Here are some points, each followed by its number:
[ -33.  -32.   11.  -32.    4.   66.    4.   52.   54.   66.   30.   -9.  -15.
  -67.  -45.  -48.   -2.   56.  -79.    4.   11.  -52.    0.  -56.  -46.  -15.
   78.  -36.   18.   13.    9.    7.  -30.   17.  -22.   -7.  -36.  -11.  111.
  -48.  -17.  -33.    8.  -34.   42.  -28.   11.   -2.  -31.   -6.  -36.   -4.
   21.  -17.  -39.    3.  -12.  -63.  -20.   12.    0.  -62.  -72.  -55.  -15.
   25.  -38.    5.    0.   45.  -28.   10.   36.  -75.   -7.  -66.   19.  -33.
    1.   66.  -14.    1.   36.   52.  -70.   19.   33.    5.   32.  -81.   65.
 -127.   27.  -39.   19.   44.    0.   -2.   70.   -8.  -20.  -57.  -17.   11.
  -49.  -48.   54.  -21.  -22.   35.  -39.  -31.  -25.   26.   11.  -26.   14.
  -78.  -31.  -11.  -33.  -65.   60.   59.  -12.  -50.    2.   -1.   16.    2.
    4.   98.  -39.   -5.] 0
[ 42.  10.  24.   7.   2. -19.  20.  38. -10.  21.  15.  13. -23. -20.  -7.
  12.  -5. -24. -19.  31. -56. -34.   9.  12. -33.  13.  14.  28. -22. -13.
 -42.  16.  -4.  39.  18.  29.  19.   8. -29.  10.  12.  28.   9.   8.  35.
  22.  -8.  37. -22.  -8.   4.  -5. -35. -55. -30.  10.  -6.  -9. -47.  -5.
  -1.  22.  29.   0.  37.   1.  -8.   2. -31.   2.   3.   4. -33.   7. -26.
 -59.  -8.  12.   4.  -4.   2.  31. -31.  -4.   8. -24.  55.   7.  13. -37.
   9.  39.  10. -36.   8. -32. -29.  -7.  -2.  -8. -55.  37.  19.  -2. -25.
 -10.  11. -27. -35. -17.  10. -20. -21.  29.  -1. -10. -26.   6.   3. -27.
  17.   9.  -7.   7.  47.  -7.  12. -29. -39.   2.   0.  27.  12.  18.] 1
[  43.   -4.  -19.   26.  -74.   25.   -7.   62.   74.   86.  105.  -20.    4.
  -30.  -60.  -61.  -45.   72.   26.  -16.  -47.   -1.   44.    0.  -10.    6.
   18.   -2.  -26.   31.   36.   29.  -46.  -62.  -31.  -10.   -8.  -19.   -9.
  -19.   89.   53.   76.  -56.  -26.    7.  -27.  -71.  -50.   26.  -20.   -8.
    3.   17.  -77.   -5.  -15.  -84. -127.  -56.   72.   25.   16.    8.   47.
  -65.   38.    6.   25.   63.   23.    2.  -48.  -51.   58.   -4.   42.   43.
  -54.   25.   24.   29.   37.   19.   31.   10.   30.   26.  -10.  -56.   41.
  -20.   -1.  -54.   -5.   75.   -7.  -69.   -7.   27.  -17.  -50.   77.  -19.
    1.  -20.   73.   52.   75.   24.  -34.  -11.   61.   73.   -2.   42.    4.
  -32.  -74.  -32.   17.  -76.   42.   27.   -6.  -49.  -34.   -2.  -31.  -32.
  -24.   -1.    5.   20.] 2
[-45. -20.  25. -19.  42.  18. -26. -29.  18. -50. -67.  46. -25.   8.  22.
  16.   5.  19. -11.   5. -33.  -7.  11. -19.  15. -26.  36. -12. -54.  36.
 -55. -47.  20. -27.  -4.  -2.  -6.   9.  35. -23.  -2. -28. -26.  23.  14.
  -1.  31. -36.  45. -14.   1.  14.  28. -31.  -2.  -7.  20. -20.  34. -15.
   6. -22.   8.  59. -38.  57. -57.  54.  10. -51.   8.  27.  40.  16.  42.
  -4. -23.  10.  20.  62. -39. -21.   2.  85.   7. -19. -23. -50. -44.  13.
   7. -10.  27.  39.   8.  23. -14.  40.  12. -31.  -9.  -2.  14.   7.  23.
 -60.  11.  29.  20. -24.  38.  43.  -5. -57.  21.   9. -32.   3.  41. -23.
 -20.  40.   2.   3.  26.  21.  42.  28.  10.   4.   6.  40.  17. -31.] 3
[  22.  -16.  -22.   -4.    9.   27.   54.   23.   23.   79.   71.  -62.   29.
  -47.  -10.  -51.    7.    3.  -23.  -13.   45.  -37.  -12.  -37.  -47.    2.
   -2.  -29.   67.   -9.   64.    6.  -35.   45.  -11.  -19.  -28.   17.    7.
   -6.    8.   10.   26.  -28.   -3.  -34.   -9.   20.    5.   18.  -24.    7.
   -9.  -10.  -17.  -11.   18.  -13.  -11.   53.  -29.   -8.  -89.  -71.  -17.
   -7.   18.  -37.    7.   62.  -72.   -9.    0.  -64.  -25.  -64.   47.  -45.
   -9.   -7.   22.   30.   42.  -14.  -61.   12.   29.   67.   33.  -51.    4.
  -74.  -22.  -50.   -9.    9.   14.   -1.   -4.   10.  -27.    9.    8.   -2.
  -34.   43.   21.  -22.   -9.   53.  -49.  -41.   19.   36.   13.   -7.   43.
  -26.  -22.   -1.  -11. -120.   21.   59.  -27.  -23.  -37.  -30.   -2.   14.
   12.   48.  -65.  -26.] 4
[  23.   23.  -58.   -3.  -11.   36.  -46.  -44.  -14.   20.   64.  -48.   50.
    2.  -31.  -52.   24.   75.   41.  -18.  127.  -21.   20.    9.  -67.  -13.
   40.  -27.   56.   12.   68.   73.  -39.   54.   51.   35.   -9.   -3.    8.
  -34.  -29.  -28.   57.  -53.   23.  -75.   11.   14.  -51.   27.   72.   33.
  -12.   48.    8.   19.   49.  -19.   36.   32.   28.   -2.  -41.  -49.  -59.
  -59.   48.  -65.  -13.   48.   21.   14.    8.  -71.   15.   22.   46.  -22.
  -26.  -84.  101.  -28.   -2.  -30.  -44.   27.  -17.   39.   -5.   19.   33.
  -55.   11.  -70.  -60.  -44.   72.  -13.   28.   34.   34.  -55.   71.   32.
   47.   46.   23.   23.   -2.   44.  -57.  -79.    1.   12.   -1.   18.   52.
  -30.  -12.   58.  -28.  -75.   65.  -75. -104.  -43.  -86.   14.   45.   52.
   46.   31.  -83.  -37.] 5
[  63.   72. -105.   -1.  -24.  -10.  -13.  -23.  -25.  -37.   -6.   33.    6.
   59.   -5.   54.   40.  -63.   93.  -32.    1.   97.  -29.  104.   45.   51.
  -79.   43.  -11.   14.   13.   -8.   61.  -41.  -25.    5.  -11.   -3.  -42.
   26.  -28.   -2.  -36.   -1.  -54.    0.  -42.   34.  -13.   17.   41.  -16.
   31.  114.  113.   30.  -33.  102.   77.   24.   41.   -6.   75.   12.   -7.
  -31.   59.  -42.   10.  -10.   16.  -26.  -23.   52.  -12.  107.  -23.   13.
   18.  -50.   -4.  -23.  -48.  -65.   95.   12.  -59.   -6.   19.  103.  -93.
   90.  -12.   84.  -30.    4.  -40.  -44.   -6.   25.   78.   11.    1.   17.
    5.   38.  -74.   10.   14.   -9.   18.   31.   39.  -42.  -46.  -54.   55.
  100.    6.   54.   -2.   88.  -90.  -14.  -38.   40.  -14.   60.   22.   17.
  -41.  -72.   68.   90.] 6
[  5. -20.   4. -34.  27.  38.  31.  20.  10.  29.  26.   0.  52.   3.  11.
 -40.  -8.  21. -23.  21.  38. -26. -50.  -2.   9. -12.  11. -27.  18. -28.
  -4.  52. -15. -18.   9.  -9.  -5.  -6.  18. -22. -38. -31.  11. -21.  -1.
 -36.  23.  -1. -25.  -5.   6.  27.  -1. -20. -20.   4.  10. -40.  30.  15.
 -24. -35. -22.   0. -12.   6.  26. -17.  30. -14.  -1.   4.  28. -41.  16.
 -27.  18. -23.   3.   6.   8. -13. -11.  18. -17.   3. -10.   0.  18. -13.
   9. -47.  13.   5. -32.  17.  35. -11.  13. -66.  -5. -18.  -7. -27. -16.
  -1.  30.  12. -24.   1. -13. -20. -13.  15.  17.  -8. -40. -37.   3. -13.
  -9. -48.  25.  -9. -15. -34. -14. -14.  32.  -5.  18.  67. -18. -29.] 7
[ 52.   2.  43.  10.  11. -39. -22. -11. -45. -26. -47.   9.  -4.  18.  -4.
   2.  14. -13.   7.  18.  23.  14.   1.  11. -10. -10.  -4.  46. -11. -29.
 -36. -28.  -7.  10.   2.  11.  -1. -27. -50.   7. -10.  14. -22.   9.  18.
   7.  19.   8. -25. -16.  17.  14.  -8. -22.  15. -12.  14.  -7.   5.  -9.
   8.  48.  22.  24.  34. -20.   8.  -3. -26. -13.  17.  20. -20.  13.   0.
  11. -15.  17.  40.  19.  32.  22.  -7. -10.   4.   6.   3. -30.  -9.   8.
 -18.  53.  11.  -5.  -6. -27.   9.  17. -36.   2. -15.  41. -21.  -6.  21.
  -3. -36.   3. -20. -15.  -6.  -3. -31.  -4.  -4.  17. -23. -26.  53.  -6.
  26.  19.  -3. -35.  23.  11.  18.  -8. -17.  -9.  30. -45.   3.  -3.] 8
[  40.   26.  -40.   -8.  -36.  -17.   21.   -2.  -35.   23.   19.   24.   11.
    3.   68.   51.    3.  -42.   -3.  -28.   28.   -7.  -23.   89.    1.   47.
 -113.  -10.  -12.    2.   31.   19.    2.   16.  -12.    3.   -8.   12.  -39.
   23.  -28.   37.  -15.  -38.  -21.  -14.  -45.   28.   10.   68.  -12.  -10.
  -23.   29.   86.  -13.  -21.   70.   32.   38.  -18.   25.   66.  -68.  -19.
    1.   30.  -40.   11.   43.  -25.  -10.  -32.   53.  -42.   20.    0.  -49.
   14.  -31.   14.  -27.   -6.  -26.    7.   57.  -27.   35.   90.   19.  -31.
   26.  -26.    7.  -32.   -4.  -33.  -23.  -13.   55.   17.   34.    0.   -4.
  -16.   74.  -47.  -37.    4.   16.    5.   -4.   27.   22.  -47.  -20.   14.
   67.  -83.   16.   10.  -10.  -47.   11.    0.   23.    7.  -13.   -6.   41.
  -21.  -64.   18.   37.] 9
[  0.   5.   6.  27.   7. -31.   9.  11. -20.  15.  14. -35.   6. -10. -32.
   0. -18.  15. -26.   9.  -4. -39.   8. -23.  -9.   5.  -3. -12.  13. -37.
   1.  -9. -15.  23.  10. -16.  -9.   3. -45.  19.   6.  26.   7. -21.   5.
   6.  -4.   4.   0.  -2.  11.   3. -26.   0. -22.  -9.   5. -13. -35. -49.
 -40.  56.  12. -10.  32. -11.  42.  25. -18.  16.  11.  27. -19.  15. -15.
  -4. -22.  18.   9. -33.  12.  13.  19.   4.  -8. -39.  19.  13.  33. -23.
   0.  28.  28. -19.  -4.   7.  -8.  -3. -29. -13. -23.  21.  -9.   2.  24.
   3. -31. -19. -19.  12.   7. -35.   0. -13.  12.  44. -12.  18. -18. -33.
  30.  -8.  11.   7.  31.   2.   1. -23. -11. -17.   7.  -4. -19.  -6.] 10
[ 15.  42. -32.  27. -17. -12.   6. -33. -16. -41.  -9.  27. -19.   9. -39.
  59.  19. -55.   5. -17. -24.  66. -57.  29.  81.  25. -44.  -4.  11. -32.
 -31. -47.  49. -29. -11. -36.   7.   8. -30.  32. -12.  51. -50.  34. -39.
  54. -42.  14.  25. -26. -32. -64.  60.  51.  45. -21.  -2.  90.  30.  -8.
  -7. -34.  40.  12. -17.  14.   8.  15.  19. -28. -17. -34. -24.  58. -55.
  39. -41.   4.  23. -10. -70. -15. -36. -49.  22. -39. -35. -21.  -6.  75.
 -46.  45. -14.  76.   9. -22. -34.  -1. -29. -41.  18.  20.  21. -29. -26.
  18. -20. -13. -26.  -3.  30.  44.   2. -35.  -9.  -6.   0.  71.   3.  15.
  31.  62. -81.  57.  32.  64.  53.   4.  -4. -27. -61. -12.  71.  36.] 11
[-25. -27.  14. -53. -21.  15. -10. -31.  26.   5. -35.  23.  20.  44.  55.
 -16. -30.  35.  19.  -9.  27. -18.  50.  50. -53.  20.   6.  33. -54.  40.
   5.  44.  -7. -20.  -3.  34. -27. -31.  56. -37.   0. -52.  22.  -7.  30.
 -52.  39. -49.  31.  32. -12.  27. -13.  13.  60.  54. -10.  15.  45.  15.
  42.   9. -41. -20. -23.  12.  11.  -4.   2.  23.  29.  23.  32.  53.   2.
  13.  11.  -5.  -8.   1.  61. -34.  19.  66.  22.   9. -23.  25. -25. -56.
  10. -36.  17. -24. -36.  20.   8.  13.  32.  85.  26. -13.  -7.   9.  50.
 -16. -35.  24.  64.  16.  -8. -11. -14. -12. -49.  -4. -16. -19.   6.  12.
 -37. -38.  21. -94. -31. -30. -26.   4.  33.  13.  17. -36. -24.  -7.] 12
[ 12.  19. -26.   1.   0.  49.  19. -29. -18.  20.  73. -40.  41.  27. -22.
 -67.  35.  53.  32. -18.  75.  24.   6. -25. -48. -18.  43.  -9.  53.  12.
  74.  83. -39.  27.  49.  32.  -1. -12.  14.  16. -33.   0.  54. -30.  15.
 -69.  34. -16. -41.  28.  46.  36.   5.  26. -11.  13.  51. -29.  44.  50.
  34.   2. -40. -46. -79. -55.  36. -35. -18.  64.  38.  14.  29. -64.  16.
   0.  58. -14. -11. -86.  81. -28.  28. -18. -40.  20. -26.  48. -12.  17.
  26. -68.   7. -42. -58. -20. 101. -10.  25.  28.  23. -41.  -8.  38.  48.
  29.  30.  21.  -5.  28. -29. -33.  25.  -6.  -3.   7.  47. -15. -21.  43.
   2. -56.  59. -28. -61. -26. -74.  26.  46.  53.  41.   3. -99. -21.] 13
[ -32.   21.  -29.   29.  -26.  -47.   19.   17.   -3.   48.    1.   23.  -50.
  -26.  -29.   54.   -8.  -46.  -41.   -6. -100.   22.  -49.  -13.   83.   21.
  -21.   15.    4.  -10.  -43.  -80.   74.  -57.  -47.  -56.   -2.    1.   -1.
   39.   60.   51.  -47.   57.  -69.   93.   -3.   -7.   -8.  -49.  -61.  -90.
   53.   -1.  -20.  -50.  -63.   23.  -27.  -18.  -94.  -27.   22.   31.   25.
   18.  -64.   32.   20.  -29.  -45.   -7.  -54.   55.  -50.  -32.  -39.   17.
   10.   68. -124.   38.    3.  -48.   10.  -42.   25.  -45.    7.   34.  -34.
   56.  -18.  100.   46.    7.  -73.   14.  -27.  -70.  -28.    9.   23.  -82.
  -68.   -8.   -1.  -21.  -15.  -12.   60.   90.   33.    0.   26.  -26.  -15.
   44.  -22.  -32.   45.   71.  -34.  127.  127.   77.   93.  -20.  -38. -105.
  -96.   36.  123.   19.] 14
[ 45. -13.   1.  15.  -2.  27.  21.   3. -21. -13.  44. -49.  44.  32.  26.
 -41.  25.  35.  74. -41.  60.  12. -14. -35.   6. -32.   1. -18.  57. -12.
  34.  25.   4.  11.  55.  22.  24.   4. -33.   0.  -9. -18.  34.   1. -15.
 -53.  31.  34. -21.  19.  77.  27. -23.   4.  -4.   7.  49. -36.   6.  15.
  23.  32.   6. -21.  -4. -34.  57. -42. -22.  29.  20.  17.  12. -28.  25.
  43.  52.   2.  -3. -52.  57. -57. -21. -15.   9.  27. -18.  30. -15.  47.
  -6.   0. -17. -13. -18. -60.  89.   0.   3.  19. -12. -31. -34.  15.  35.
  -2.  10.  21. -17.  30. -46. -24.   5.  13.  22.   4.  24. -28.  -5.  35.
  -8. -30.  33. -62. -72. -22. -40.   3.  -1.  31.  54.   7. -49. -13.] 15
[  20.   -9.  -16.  -34.  -42.  -26.  -38.   -1.   41.   -4.  -35.   41.   29.
    8.   24.   37.  -42.   31.   -6.   10.    3.    4.   55.  111.   -8.   23.
  -18.   35. -112.   49.    9.   26.    4.   -1.   -9.   11.  -16.   15.   64.
  -18.   12.  -15.  -13.  -29.   -6.   14.  -57.  -33.   33.   40.  -23.    7.
  -15.   25.   57.   63.  -74.   46.    6.   22.    4.    4.   21.   20.   13.
   33.  -47.   33.  -39.   46.    5.  -10.  -47.   49.  -17.   12.  -32.   39.
   -9.   19.   25.   30.   18.   34.   42.   33.   -5.    2.   15.  -37.   23.
    3.   21.  -56.  -27.   18.  -79.  -27.   33.   60.   50.   12.   29.   33.
  -19.  -25.  -37.   19.   91.  -17.   43.   49.    4.    4.  -54.   -8.  -28.
   52.   16.  -36.   -9.   13.  -18.  -14.   15.  -26.   15.   27.   -8.    6.
  -43.  -19.   21.   46.] 16
[ 11.  19.  17. -10.  17.  -3.  -2. -52. -27. -22. -23. -24. -29.  19.  -2.
 -15.   3.   8.   4.  -5.   9.  -8. -20. -19.  21. -21.   6.   5.  23. -23.
 -33.   5.   8.  -4.  13.   0.  -8.  -7. -33.  23.  -3. -30. -12.  20.  -6.
 -10.  -2.  33.  -4. -16.  33.   1.   1. -36.  -9. -12.  31.   6.  17. -46.
  -2.  11.  11.  19.  20. -19.  28. -16.  -3. -19.  41.  -6.  14.  24.  19.
  20. -19.  -5.  15.   2.  28. -14.  -8. -10.  15.   2.   1. -16.  -5.   3.
   0.  34.  -4.   0.   8. -26.  24. -15. -43. -42.   7.  33.  -9.  14.  39.
   3.  -6. -27. -45.  -2.  16. -10. -12.   4.   2.  19. -26.   5.  29.   0.
 -23.  22.  -8. -62. -19.  11.  12.  -9. -15.   7.  22. -13.  -3.   5.] 17
[ -56.  -46.   35.  -34.   -3.   97.  -13.    3.   69.   35.   27.   -7.  -36.
  -50.   29.  -54.  -41.   45.  -60.   -5.   20.  -62.   50.  -64.  -44.  -11.
   44.  -17.   24.   26.    8.   15.  -18.   27.  -30.   11.  -34.   22.  127.
  -47.  -17.  -76.   21.  -46.   49.  -41.    6.  -31.  -22.  -10.  -18.   -4.
    6.  -49.  -63.   21.   -1.  -71.  -41.  -17.  -11.  -38.  -57.    7.   -6.
   36.  -43.   -2.   -9.   37.  -30.   31.   19.  -76.   15.  -77.   22.  -30.
   -1.   28.    4.    3.   34.   50.  -30.   10.   69.   37.   30.  -80.   68.
 -127.   32.  -60.    9.   21.    3.    2.   64.   -5.   -1.  -51.   -9.   20.
  -34.  -55.   59.    0.   17.  -22.  -42.  -65.  -14.   10.   11.   -9.    0.
 -101.  -13.  -20.  -22.  -72.   89.   18.  -22.  -56.  -14.    9.   36.   27.
   16.   96.  -60.   -7.] 18
[  5.  -6.  37.  14.  27. -12.  -8. -26. -14. -23. -44.  -6.  20.  -1.   4.
   4.   2.  -3. -16.  28. -21. -24.  27. -24.   2. -22.  -1.   3.   1. -19.
 -34. -11.   9.  15.  -2.  -2.  18.  -7. -19.  53.  -2.  -1. -22.  39.  -5.
  -6.  12.  10. -11. -23.  13.   0.  -3. -15. -24. -21.   3. -20. -16. -34.
  -3.  31.  13.  32.  -1.  -1.   9.  17. -20. -31.  21.  19. -16.   6. -33.
 -17. -18.  11.   8. -13.  -8.  22.  -8.  -4. -12. -26.  -1. -18. -18.   7.
 -15.  39.  -2.  -5.   3.  48. -27.   3. -15. -26.  -5.  60. -10.   6.  13.
 -10.  -7.  -1. -10.  -8.   8.  -6.  -3.   0.  11.  24. -12.   6.  23. -28.
   4.   8. -19. -20.  24.  -3.  31.   1. -14. -17.  30.   2.   6. -12.] 19
[ 78.  37. -13.  16. -56.   3.   1.   4. -28.  21.  80. -56.  17.   7. -56.
 -34.  -8.   5.  54.  -3.  15.  57. -13.  43.  -6. -11.  -3. -20.  30. -31.
 104.  35.  -9.  -2.  43.  15.  33. -34. -61.  14.  24.  33.  57. -28. -11.
 -12.   0.  -9. -58.  18.  59.   4.   2.  69. -11.  -9. -23. -40. -41.  16.
  25.  32.  51.   7.   8. -94. 100. -55.  24.  11.  45.  13.   3.   1.  23.
  38.  38.  13.  -7. -67.  75. -21.  -8. -49.  31.   6. -19.   9.   1.  31.
   1.  41. -17. -17. -47. -13.  81. -50.  -7. -17.  25.  -5. -12.   0.  23.
  28.  -5.  28. -13.  30.  12. -28.  52.  29. -22.   2.  37.   4. -32.  22.
  43. -34.  16. -35. -62. -37. -32.  -4.  -6.  46.   9. -46. -19.  -4.] 20
Which five points above are nearest to each new point? Their numbers follow each, nearest first.
[-20. -28.  15. -42.   7.  46. -26.  16.  21. -31. -43.  37.   2.  21.  18.
   5.  -8.   5. -23.   8.   8.   7.  28.  41.   5. -12.  29.  -2. -22.  31.
   0.  -1.  21. -10.   8.  14. -19.   5.  74. -41. -47. -69. -14.   4.  16.
  -3.   5.  -2.  27.  -2.   5.  24.  21.  -5.  39.  30.  -2.  13.  36.  33.
  24. -52. -33.  40. -36.  71. -28.   4.  15. -12. -13.   7.  49. -22.  33.
  14. -24. -23.  19.  36. -29.   4. -19.  26.  -7.   6. -26. -10. -15.   8.
  45. -60.   9.   3.   9.   6. -15.   4.  49.   9.  22. -35. -26.  26. -20.
   9. -13.   7.  24.  -4.  -8.  64. -20. -42. -28. -20.  15. -26.  18.  24.
 -82.  44.  11.  -4. -43.   6.  -1.  14.  52.  -1.   2.  16.  -8.   7.] -> 3 12 7 17 19
[-50. -32.   2. -11.  -1.  21.   2.  34.  44.  34.  -6.  74. -54.   1.   4.
  21.  -8.  12. -41.   2. -73.  49.  -7. -13.  17.   0.  -1. -30.  -1.  41.
   2. -41.   2. -59. -44. -43.   0. -14.  72. -24.  26.   0.  -1.   4. -21.
  65.   3. -22.  24. -30. -52. -19.  47.   5. -25. -16. -70.  -5. -20. -27.
  -5. -64. -31.  24.  19.  49. -50.  31.  62. -45. -36. -25.  16.   7. -23.
 -20.  15.  16. -21.  94. -84.  23. -47.  26.  -8.  -4. -22. -34.   1. -33.
  -8. -24.  20.  53.  23.  82. -36.  -9.  -7. -18.  -8. -42.   0. -43. -43.
 -17.  34.  20.  30.   8. -14.  53.  47. -40.  40. -68. -18. -11. -29. -14.
  -7.  23.  -1.  76.  53.   5.  54.   0.  18. -49. -70.  43.  70.  12.] -> 3 14 19 7 11
[  47.   72.  -63.   36.  -38.   55.  -11.   -3.  -49.   16.   97.  -64.    2.
  -41.  -60.  -51.   36.   31.   76.  -16.   61.   70.  -68.  -47.    3.   13.
  -13.  -39.  120.  -36.   60.    2.   51.  -35.   32.  -32.   18.  -16.  -28.
  -12.   -8.   15.  -12.  -18.  -50.  -48.  -30.   54.  -78.  -20.   62.  -18.
   90.   83.  -24.  -19.   29.   16.    7.  -30.   65.  -23.    5.  -13.  -36.
  -94.   95.  -20.   36.   -2.   25.   14.   18.  -12.   37.   45.   16.   14.
   16.  -75.   10.  -25.  -35.  -86.  -10.   -6.  -42.   -3.  -13.   84.  -32.
   -4.  -10.   68.  -45.  -30.  124.  -51.    0. -104.   42.  -35.    2.   28.
   12.   19.   45.   29.  -44.   85.  -30.   -6.   12.   -8.   17.    2.   94.
  -18.  -37.   65.  -12.  -54.   22.   -3. -105.  -13.  -13.   34.   48.    0.
    3.   -8.  -22.   17.] -> 20 15 13 5 17
[ -21.  -23.   69.    7.  -35.  -29.  -37.   50.   35.   -6.  -18.   29.    9.
  -34.  -16.  -34.  -47.   53.   17.   25.  -74.  -37.   84.   -7.   -7.  -38.
   40.   42.  -58.   35.  -50.  -18.  -24.  -37.  -24.   -1.  -29.  -24.   48.
   -4.   97.   18.    3.   33.   -9.   15.   29.  -78.  -32.  -33.  -19.    8.
  -14.  -34. -108.   19.  -18.  -91. -103.  -35.   49.   71.    5.   53.   81.
  -31.   -7.   43.   -1.    2.   41.   -7.  -65.    9.   27.  -28.   31.   20.
  -18.   52.   28.   28.   53.   61.   26.    3.   85.  -17. -105.  -84.   40.
   14.    6.  -82.   10.   31.  -26.  -20.    6.  -10.  -33.   -1.   11.   16.
   10.  -62.   44.   24.   58.  -54.  -30.  -10.   35.   48.   21.   69.   -4.
  -47.  -54.  -43.   -2.  -24.   47.  -39.   45.  -62.   28.    4.  -57.  -30.
   14.   14.   -9.    5.] -> 2 1 19 10 8
[-45. -10.  10. -12. -21. -22. -12.   3.  14.  28. -22.  14. -37. -12.  -3.
  19. -30.  -5. -14.  30. -33. -39.  26.  -3. -17.  30.  27.  21. -59.  24.
 -16. -16. -23. -23. -30. -18. -22.  29.  34. -19.  31.   9. -10.  -5.  19.
  50. -18. -39.  -5.  16. -64. -17. -20. -36.  -5.  31. -14. -14. -27. -25.
   2.  17.  -8. -18.  27.  38. -70.  55.  -1.   2. -19.   9. -17.   8. -21.
 -16. -36.  38.  -4.  55. -21.  41.  29.  56.  -2. -21.  26.  -8.  -5. -47.
  22. -28.  -1. -49.  43.   3. -57.  25.   8.  35.   7.  15.   8. -16. -23.
   6.  -6. -19.  60. -13. -14.  28. -12.  18. -24.   9. -31.  31.  -6. -42.
   0.   0.  -9.  39.  47. -17.  34.  -7. -42. -32. -46.  37.   1.  -2.] -> 1 16 10 19 3
[  19.   -8.   48.   16.   21.  -28.  -22.  -22.  -30.  -35.  -41.   19.   -5.
   18.   14.   27.   16.  -30.   -2.    4.   -8.   14.   10.   20.  -12.    5.
  -14.   35.  -11.  -33.  -34.  -23.   -2.   18.   13.    9.    7.  -16.  -74.
   12.   -9.    1.  -13.   29.    7.    7.  -33.   21.   43.   -8.   14.   27.
    4.  -11.   35.  -46.    0.   44.    9.   -7.   10.   14.   21.   25.   41.
  -13. -127.   -4.  -29.  -16.   25.    2.    2.   34.    0.   19.  -40.    7.
    6.  -45.   21.   -4.  -24.    7.    8.   -7.  -17.  -31.  -12.   29.  -23.
   69.    8.   10.  -21.  -17.  -14.   17.  -26.   -4.   -2.   53.  -16.   14.
   29.   -9.  -49.   12.  -26.  -17.   25.   -4.   -6.  -13.    6.   55.  -27.
    9.   37.    4.  -12.   49.  -14.  -12.   13.   25.   19.    6.  -26.    6.
   25.  -46.    6.    3.] -> 8 19 17 10 1
[-28. -26. -22.  12.  -8. -52. -10. -15.  23. -16. -23.  27.   2.  30.  31.
   5. -19. -27.  18.  -9.  19.   3.  60.  63.  19.  30.  -1.  35. -85.  53.
  21.  13. -47.   5. -12.  12. -34.  17.   6. -24.  11.  -1.  19. -20.  13.
  16. -19. -46.  16.  53. -34.  65. -58.   5.  37.  51. -11.  18.   9.  22.
 -16.  26. -16. -16.  13.  21. -44.   1. -14.  30.  13.  -7. -14.  24. -14.
  33. -17.  32. -22.   2.  42.   6.  31.  56.  17.  56.  -9.  32. -22. -45.
  35.   8.   1. -22.   4. -25. -30.  17.  11.  89.  19.  -9.  20.   8.   6.
  -6. -11. -37.  49. -47.   9.  20. -21.  -6. -33. -26. -11.  14.  22.   1.
  10. -16.  -3.   9.  48. -28. -38.  12.  31.  31. -25. -29. -19. -19.] -> 16 12 8 10 1
[-20.  41.   0.  16. -19.  17. -38. -19.  15. -65. -10.   8.   1.  25. -11.
 -19. -22.  20.  37.   3.  -5.  52.   2.  29.  -2.   0.  16.  25. -36.   9.
   3.   6.   8. -50.  32.   5.   3. -10.  17.   1.   8.  -1.  -1.  -5. -24.
   0.  13. -22. -11.   4.  68. -25. -29.  33.  14.  49.   0. -26.  10.  -8.
  44.  27.  18.  36. -22. -34.  19.  27.  14. -10.  54.   6.   6.  21.  60.
  68. -14.  21.  -6. -48.  26. -27.  -6.  -7.  16.   5. -18. -16.  -9.  34.
   2.  15.   9.   0.  -2.  -3.   6.   6.  15.   6.  32.  -5. -22.  34.  77.
  -6.   0.  -1.  17.  -8.  13.  23.   6. -25. -26.  16. -12.  -3.  12.  40.
  -4.  39.  29. -54. -45. -18.  -1.  11.   3.  34.  14.  -9.   0.  13.] -> 17 8 19 12 15
[ 11.  23.  16.  16.  34. -20.  16. -12. -25. -14. -10. -17.   5.  -5.  10.
  37.  24. -43.  -9.  17.  -9.  19. -45.  -8.  47.  -3. -33.   6.  25. -43.
 -22. -13.  51. -20.  24. -22. 127.  10. -44.  44. -53.  26. -25.  38. -20.
   4.  -7.  58.  31. -22.  17. -22.  12. -22.  30. -35.  13.  40.  49.  -9.
 -24.  -2.  16.  18. -26.  23.  22.  -3.   8. -41. -34.   8.  24.  10.  -8.
  10. -37. -10.  22. -44. -35.  -3. -47. -57. -12.  -8. -26. -18.   1.  79.
 -52.  21.  -1.  71.  14.  -4. -16.  29. -20. -31.  -5.  29. -10. -31. -11.
  35. -23. -10. -45. -16.  39.  22. -25. -14.   2.   8.   7.  54.  30.  15.
  48.  59. -43.  13.  15.  60.  26.   7.  -5.  -9. -13. -61.  29.  -3.] -> 11 19 17 8 10
[  60.   74.  -65.   -4.  -69.   -7.  -19.   36.  -15.  -28.   21.    5.    6.
   56.  -13.   52.   20.  -51.   55.   25.    4.   81.  -50.   98.   78.   57.
 -102.    4.  -21.    5.   41.  -11.   74.  -25.  -28.   -3.   -7.   -8.  -55.
   46.  -30.   58.  -49.  -17.  -69.   -2.  -42.   17.    1.   11.   33.  -21.
   30.  108.  108.    5.  -16.   90.   52.   40.   43.   -1.   67.   31.   -1.
  -31.   39.  -45.    4.    7.   15.  -27.  -25.   49.    3.   94.  -17.   10.
   26.  -80.   -1.  -20.  -53.  -78.   73.   10.  -44.   12.   33.   98.  -44.
   54.  -24.   65.  -21.  -50.   34.  -49.  -18.   -4.   79.    9.   -6.   11.
  -10.   41.  -42.    9.    7.   -7.   41.   47.   24.  -20.  -56.  -40.   50.
   85.  -13.   69.  -25.   92.  -92.   -2.  -92.   57.   -7.   28.   22.    9.
  -49.  -64.   57.   94.] -> 6 11 9 20 17
